The rows below come in pairs that one turn or mirror swaps. Which row does each named row swap with?
The rows were stretched afterwards, more along some directions than others.
Des: [ -4   3  -6   8   4   3  -8   1   4 -12  -6   1  -2   5   4  -2  -4   2
   1   2   1   4   4  -1   5  -7  -4]
Zur: [ -5   1   0   0  -5  -8   0   5  -2   2   3  16  -7   8   5   4   1 -12
  -1   7   8   2  -8   8  -7   8   1]
Ralav: [-3  7 -8 -4  7  2 -5  3 -7  0 -1 -2 -3  0  1  0 -3  3  4 -3  2 -2 -6  1
 -1  7 -6]
tugo: [  3  -5   0  13  -3   8  10   0   1 -10   3   8  -9  -3  -4  -7  -1   3
  11  -1  16  -8  -8   2  -2   4   6]
mebor: [  5   0  -4   0   1  -1 -11   2   1  -6  -8   3  -2   9   6  -3  -4  -2
   2   1   3  11   5   7  -2   0  -3]
bili: [10 -5  2  6 -4 -4 -4  1 -2  9  2  5 -1  5  5  3  2 -2 -1  5 -2  6  0 12
 -7 -2 -3]
bugak: [-5 -4 -4 -3  2 -2  2  2 -5 -6 -1  8  1  1 -2  8 -7 -7 12  2  7  0  1  5
 -5 13  0]
vog: [-10  11  -8  -4   8  -1  20   5  -3  -3   1   2   0   5   0   0 -11   5
  -2  -3  -5 -16  -8 -13  11  -2  -1]
fir: [ 4 -6  2 11 -2  6  9  2 -2 -4  1 11 -6  0  0 -7  2 -1 10  1 10 -3 -8  3
 -6  8  1]
sili: [  3   3  -5 -11   2  -6   3  -5  -7   1   4  -2   5   1  -4  -1  -5 -11
   0   5   3   1  -7   8 -12  16   0]
dizap: [  1  -8 -11  -1   0  -5   4  -5   0 -11  -3  -5   7   2   2   2  -1  -4
   2  -1   2   8  -2  -3   3  -8  -3]
sim: [ -4   7  -3   3   0   3  -5   5   3 -10  -1   6  -7   5   5  -4  -8  -3
  -4   3   6   6  -1   4   4   0  -4]
mupa: [ -4  -1  -3  -7   4  -6   1   0  -2  -1  -2  -1   6   0   0   6  -3 -13
  -5   1  -4  12  -2   1  -5  -2 -10]
vigiv: [  1   0  -4  16  -2  11   9   2   4 -11   0  11  -2  -2  -5  -9  -2   8
   4   3  13  -4  -8  -5  -6   4   3]
firo: [ -6  15   2   2  10   8  -8  15  -5   4  -6   5  -2   3   4   6 -12  -6
   2  -7   4  -2   0   0 -14  17  -6]
zimi: [-13   4   9  -3  -6  -7   2   4 -12   4   5   1 -12  -3  -6  -2   5  -7
   3   4  10  -4 -14   1   1  -1  -3]
zerod: [  6   7  19  -3   0   4  -8   8  -9   7  -1   6 -11  -5   1   3   5  -4
  -2  -6   0   1   6   0  -8  -1 -13]
mezes: [  3  11  -3  -7  -1  -2   7  -1  -6  -5   6  -3   1  -1  -4  -4 -10 -10
  -4   8   3   3 -12  -2  -4  11   0]
letiv: [ -8   5  -3  10   0   5   2  12  -3  -6  -5  10   3   4  -4   4 -10  -4
   6   3   3   7  -7   3 -13  19  -4]
Mimug: [ -9   5 -10   5   0  -2  23   3   2  -8  -1   4   4   5  -1  -3  -8   4
  -2   5  -2  -7 -16 -15   7   0   0]
fugap: [ -1   9   7   0   2  -7   0  -5  -3   0   9  -1 -14  -2  -1  -1  -2  -2
  -3  -1  -4  -8 -16  -3   8 -12  -3]
buv: [  7  -9   6 -10   1  -6   4   7  -6  12  -4  -9  -2  -3   3  -6   6   2
   0  -6   3  -4  -1   9  -1  -3  -2]
Rurab: [-9  3 -9 -1  4  5  3  2 -7  1 -3 -4 -3  0  0 -4 -3  6  6 -5  4 -8 -9  0
  2  4  0]
zemeb: [-6  4 -3  3  0  4 -5  9  1 -6 -5  6 -2  8  6 -4 -9 -4 -1  3  6 11  2  4
 -1  4 -5]
sazi: [  7  11  11  10  -2  10  -8   7  -2   0   2  11 -11  -7  -4   1   1   0
  -2  -1   4   2   1  -5  -8  -2 -10]
Gaz: [ -7   7  -8  -4   2  -4  16   1   0   1   2   1   7  11   4  -2  -8   0
  -6   2 -15  -8 -14  -9   1  -1  -1]
fenof: [ -3   8  10   4  -4  -2  -7   3  -2   3   7   1  -8  -2  -2   3   2   0
   1   3   3  -3 -10   2  -2  -6  -8]
kep: [ -6   2  -8   0   0  -6  22   1  -4   1   0   2   4   7   1  -1  -4   1
   5   0  -7 -10 -14 -10   6   3   5]
boz: [ -7  11   0   4  10   7  -7  15  -3   1 -11   3   1   6   8   3 -10  -3
   0  -6  -2   0   2  -1 -10  12  -7]
Poni: [ 17   3  -1  -1   3  -2  -7   2   0  -2   9  10 -11   2   2  -2  -4  -5
   4   4   0   2  -7   6  -1   6  -7]
Viniz: [  3  10  -1  -9  -5   0  13   3  -4  -7   1  -7  -1  -2  -5   0  -8  -8
  -1   0   8   3 -11  -2  -2  11   1]
bavo: [ -8   2  -7   4   0   4  -7   4   3 -10  -8   5   4   5   2  -2  -6  -3
  -1   5   5  10   5   2  -3   4  -5]
Tesem: [  5   5  -4 -12   0  -2  10  -1  -4  -7   3  -3   0  -1  -5  -2  -9  -8
   0  -2   6  -1 -11  -1  -5  12   1]
luf: [ -1  -4   1  -5  -5  -1   8   1  -4  -3  -2  -9   0  -6  -2   5   2 -13
  -3   1   2  10  -6  -5  -2  -1  -8]
dafo: [  2   0  -1  18  -3   0 -13   1   0   5   4  10  -1   5   3   0  -1   3
  -2   7   4   7  -6  11  -8   2   0]
nop: [  3  -9  -6  -7   4  -4   3   0  -3  -8   0  -3   0  -4   1   6   2 -10
   7  -9   8   1   2   2   2  -3  -5]
Gogi: [ -3   0  -9  -7   8   4   1   2 -11   1  -3  -6  -1  -2  -3  -4  -6   3
   8 -10   7  -7  -7   3  -2   3  -3]
Bod: [ 10   0  -3  -8   9 -10  -7   2   6   0   9  12  -7   5  10   2   3 -13
  10  -4  -6  -8   1  16   2   2  -8]
nebo: [ -9   5  -7  -2   1  -7  20   0  -1  -1   3   7   5   7   1   3  -2  -5
  -1   2  -9 -12 -11  -9   7   2   0]
befu: [  9   4  16   2   0   3 -11   1  -5   8  -1   3 -12  -8   0   3   4   3
   1  -1   1   1   8  -2  -7  -8  -8]
lavu: [  8 -12   7 -12   0  -2   4   4  -5  11  -5 -10   1  -2   1  -6   6  -1
  -6  -4   1   4   0  12 -12  -2  -3]
Retu: [ -3   8   7   2  -6  -9   2  -2  -7  -3   9   2 -17  -3  -4  -2   4 -11
   4   6   6  -4 -19  -2   2  -7  -4]
Mur: [ 2 -8 -6 -8  5 -5  7 -5  2 -5  0 -3  1 -3  3  3 -4 -6  3 -6 -3  2 -1 -4
  5 -6 -3]
Kasez: [-13   5  -2  -2   4   3   7   1  -8  -6   0   7   1  -3  -5   6  -8  -7
   7   5   5   0   0  -1  -5  13  -2]
Sata: [ -8  15  -2  -4  11   9  -6  17  -6   0 -12   9   4   7   6   6 -10  -8
   4  -5   2   1   1   1 -14  17  -8]
mugu: [ -6   3  -7  -8   2  -3  26   3  -3   0  -6  -2   4   9   4  -2  -5   0
  -2  -3  -5  -7 -11 -10  10  -4   2]
Gube: [ -7  -3  -6  -4   2  -4   4   0  -1  -6   1  -1   5  -3  -4   9  -5 -13
   0  -2   3   6  -2  -3  -2   1  -5]
rav: [-8  0 -1  5  4  7  1 13 -8  1 -3 -9  0  1 -3 -2 -5  5 14 -2 16 -1  0  9
 -1  1  1]
pezu: [  1  -4   7  -8   5   0   6   9 -11  12  -5 -15   1   0  -3  -4   1   9
  -3  -6   3  -1  -3   6 -10  -3   0]
sibu: [ -3   5   8   1  -1  -6  -4   2  -3   2   9   1 -12  -1  -3  -4   6  -6
  -1   0  -1  -7 -12  -1   3  -8  -5]
zil: [-10   3  -2   4  -2  -2  -1   5  -3   3   1  11  -1   6   1   4  -2  -2
   0   8  12   1  -4   9  -4   7   0]
saze: [  5  13   0  -6  -1   3   0   5  -7  -3   0  -9  -2   0  -5   4 -13  -4
  -3   3   4   4  -9  -5  -5  11  -4]
sig: [ -7  14  -3  -2   2  -2  19   3   0  -4   1   6  -2   5   1   1 -10   1
  -1   1  -8 -10 -14 -18  12   0  -2]
demu: [-4 -1  3 15  1 10  6  4  1 -2 -3 10 -3 -4 -5 -8  0  9  8  2 12 -4 -6  0
 -6  6  1]
tezu: [ 0  9 -4 -4  2  3  6  0 -4 -4  3 -8  3 -3 -9 -2 -5 -8  0  2  5  0 -6  0
 -9 12 -3]
supem: [ 0 -8  0 16 -4  4  6 -1  2 -5 -1 12 -3 -1 -2 -7  6  4  8  2 10 -6 -8  0
 -5  2  3]
mil: [-12   4  -8   8   5   8  -1  15  -3  -4  -3  11   4   2   0   6 -14  -5
  10  -1   5   2  -7   3  -9  18  -4]
depe: [  4  -3  -1  -8   2  -5   3  -2  -1  -4  -3  -7   3   0   1   7  -3 -10
   0  -4   0   9  -1  -2  -1  -6  -5]
lin: [ -3  11  -2   6  14   5 -10  11   0   0  -8   5   3   4   7   6  -7  -6
   6  -7  -6  -5   4   1  -9   7  -7]
niti: [ -9   8   8  -2  -1  -6   4  -1  -7   1   4  -5 -13  -3  -2  -2   3  -1
  -2  -1   4  -8 -11  -3  11 -11  -4]
Libal: [  7   3  13   7  -3   9  -6   5  -4   2  -1  10  -9  -6  -2  -1   5   0
   0  -4   6   3   2  -1 -12   0 -10]
sape: [ -5   4   0   0   4  12  12  11 -14  -1   1 -11  -9  -7 -11  -5 -10   5
   7  -6  21  -6  -5  -2   4   2   4]

bili pairs with mil
bugak pairs with zil
firo pairs with zerod

